Look-ups in named tables: a row name and a column name give one cell, copied from the table.

Table ves
,fos,kerum,riv,dabop,vog,zuleke,giretur,meda,las,moketob
zadaf,9945,8879,8316,4148,9483,1343,1682,674,4609,7626
pero,771,1277,2629,4756,1119,5008,6838,7471,3405,1720
napaven,619,1141,2515,4696,977,4973,6821,7466,3328,1598
susup,9766,8743,8121,4143,9310,1545,1728,766,4659,7562
gez,1709,2526,1852,5150,1908,8490,6255,7005,5852,3724
lubalot,3281,3884,2674,5054,3339,8243,5295,5770,6299,4881
nirifed,1711,2397,2165,5065,1910,7570,6321,7041,5277,3385
gufose,762,1160,2889,4631,1117,4162,6815,7395,2885,1410
mef,2412,3133,2265,5092,2559,8296,5811,6409,6016,4214
zezak,2145,2848,2199,5009,2310,7946,5890,6515,5694,3883
savizo,2025,2156,3990,4424,2321,2897,6029,6236,2647,1959
tov,7720,6900,7245,4055,7466,1091,2762,2050,3632,5798
fovivo,829,1527,2299,5088,1179,6526,7044,7763,4365,2293

las of gez: 5852
moketob of gez: 3724
dabop of mef: 5092
giretur of pero: 6838
giretur of nirifed: 6321
vog of zezak: 2310
giretur of gufose: 6815
fos of pero: 771
vog of fovivo: 1179
kerum of susup: 8743
giretur of napaven: 6821
giretur of susup: 1728
kerum of pero: 1277
las of pero: 3405
riv of tov: 7245

sunog
             sas     vezi     kamo      gev    budit  degumim    dolet
bevu     -83.859  -87.043  -37.895   84.744  -71.991  -65.492  -51.956
sefeva    49.753   94.077  -52.369  -56.919   66.602   42.611  -30.415
nozufa    42.367   77.564  -69.617  -52.862   97.847   38.175   -2.944
tol      -74.557  -91.284  -12.611   78.052  -73.698  -78.744  -62.715
tude      62.163   31.850   58.933  -46.723    5.620   76.039   73.664
libidav   50.460  -42.534   94.566  -30.147  -53.885   54.229   83.905
mulevav   66.692   59.975   50.207  -65.532   31.477   63.627   53.753
susese    24.160   78.933  -72.428  -33.358   85.955   18.488  -57.955
bezaro    49.591   11.589   70.197  -44.981  -20.485   53.211   79.446
gik       65.947   20.548   72.130  -54.110   14.009   57.808   82.527
vasela   -22.919   36.680  -99.190   13.996   59.480  -24.579  -93.936
losad    -58.367  -14.385  -49.165   51.721   -2.321  -49.719  -55.644
losak     69.476   72.617   -7.597  -67.922   68.676   55.427   25.621
vud      -62.849  -75.230   10.586   90.631  -71.379  -70.941  -62.093

What is the sas of tude in sunog? 62.163
What is the gev of susese in sunog? -33.358
What is the vezi of bevu in sunog? -87.043
What is the dolet of losak in sunog? 25.621
What is the kamo of tol in sunog? -12.611
What is the kamo of vud in sunog? 10.586
What is the vezi of susese in sunog? 78.933

Table fur
,selamu,rovedu,deg,dag,valumi,mot,tagorit,nolari,bodopat,labiduf
ruk,-6.84,-8.43,-4.43,-8.10,-8.32,-8.21,-8.51,-7.31,-5.30,-5.90
pek,-8.83,0.38,-3.46,9.77,8.82,-8.79,-8.66,-8.76,-4.82,-2.94
ruverip,0.11,-8.44,-8.37,-8.84,-8.24,3.37,5.76,1.73,-8.70,-8.49
pab,-0.53,-8.53,-8.25,-6.69,-8.66,3.60,6.27,1.37,-8.57,-8.40

ruk, nolari -> -7.31
pek, labiduf -> -2.94
ruverip, deg -> -8.37
ruk, rovedu -> -8.43
pek, bodopat -> -4.82
ruverip, labiduf -> -8.49
ruverip, nolari -> 1.73
pab, deg -> -8.25
ruverip, valumi -> -8.24
ruk, labiduf -> -5.90
pek, dag -> 9.77
pek, mot -> -8.79
pab, labiduf -> -8.40
pab, mot -> 3.60

tekub =
         luz  diguzap  palitos  gomizag  rozi  fadu
beguge  5487     6247     5537     3451  4034  1455
vomur   3366     6247     5232     2137  4034  2767
voga    3366     6247     5513     3451  4034  1613
noleg   3366     8771     5338     3451  3518  3660
kob     3366     7069     5513     4675  5939  3310
kod     3366     6247     5135     2391  3686  2767

What is the diguzap of voga in tekub? 6247
What is the luz of kob in tekub? 3366
What is the rozi of beguge in tekub? 4034
What is the fadu of voga in tekub? 1613
What is the rozi of voga in tekub? 4034
What is the luz of vomur in tekub? 3366
What is the diguzap of vomur in tekub? 6247
What is the gomizag of kob in tekub? 4675
Which row has the largest luz? beguge

Table tofuf
         gomuno  mikuras  kulam    buz  firib  kaner  litasag    rap  rinani
mora      61351    47985  44595  33417  49377  62143    58829  35218   35742
vurebin   60189    51852  43575  40885  53389  62092    51878  40449   40341
ruta      62819    48784  42996  35728  48150  63159    55239  37702   39113
zum       60888    46330  45783  29688  48677  61589    63043  32205   32427
gunin     60393    62586  37453  61388  57937  64028    28726  58075   58215
deda      58864    66044  36900  67707  61923  63689    23165  62373   61653
nis       60536    50360  43946  37592  51454  62055    54784  38407   38475
nosil     62829    46318  44434  31316  47416  62746    60414  33655   35049
tivab     61055    56222  40472  49672  54421  63350    41442  48254   48715
logimon   61726    38396  49505  14981  44128  60753    78907  19989   20616

What is the rap of gunin in tofuf? 58075
What is the litasag of nis in tofuf? 54784
What is the litasag of logimon in tofuf? 78907
What is the gomuno of nosil in tofuf? 62829
What is the rinani of mora in tofuf? 35742
What is the rap of nis in tofuf? 38407
What is the gomuno of tivab in tofuf? 61055
What is the firib of zum in tofuf? 48677

zoze
|  | migi | lar |
|---|---|---|
| lezum | 60.764 | 51.546 |
| bepo | 56.003 | 55.818 |
| romigo | 56.024 | 57.849 |
| dusiz | 56.310 | 46.616 |
| des | 75.710 | 14.959 |
| pil | 54.091 | 54.353 |
| pazo | 40.707 | 61.194 |
| varib | 76.780 | 9.077 |
| sel | 67.758 | 47.005 |
| sizuman | 13.560 | 48.971 |

lar of bepo: 55.818
migi of pazo: 40.707
migi of bepo: 56.003
migi of pil: 54.091
migi of lezum: 60.764
lar of pazo: 61.194
migi of dusiz: 56.310
migi of romigo: 56.024
lar of dusiz: 46.616
lar of pil: 54.353
lar of sel: 47.005
migi of varib: 76.780
lar of romigo: 57.849
Row with the largest lar: pazo

vob:
,suzokim,bov,pekibod,radadam,zepaze,burolar,sarok,sosolir,lif,suma
rutapu,114,201,179,184,74,188,187,80,74,201
razisog,118,182,169,185,93,171,173,106,97,181
bot,144,78,138,177,204,89,90,219,204,84
vokeka,111,215,184,186,59,197,197,65,63,214
devasog,141,97,146,177,185,104,104,195,183,103
guko,113,213,186,184,63,196,194,64,64,214
fera,111,201,173,188,70,188,192,87,73,198
zir,145,77,138,176,206,88,89,219,205,84

What is the radadam of vokeka in vob?
186
What is the burolar of zir in vob?
88
What is the pekibod of vokeka in vob?
184
What is the sosolir of bot in vob?
219
What is the sarok of guko in vob?
194
What is the zepaze of bot in vob?
204
What is the sosolir of devasog in vob?
195
What is the bov of devasog in vob?
97
What is the sarok of devasog in vob?
104
What is the pekibod of fera in vob?
173
Which row has the largest pekibod? guko

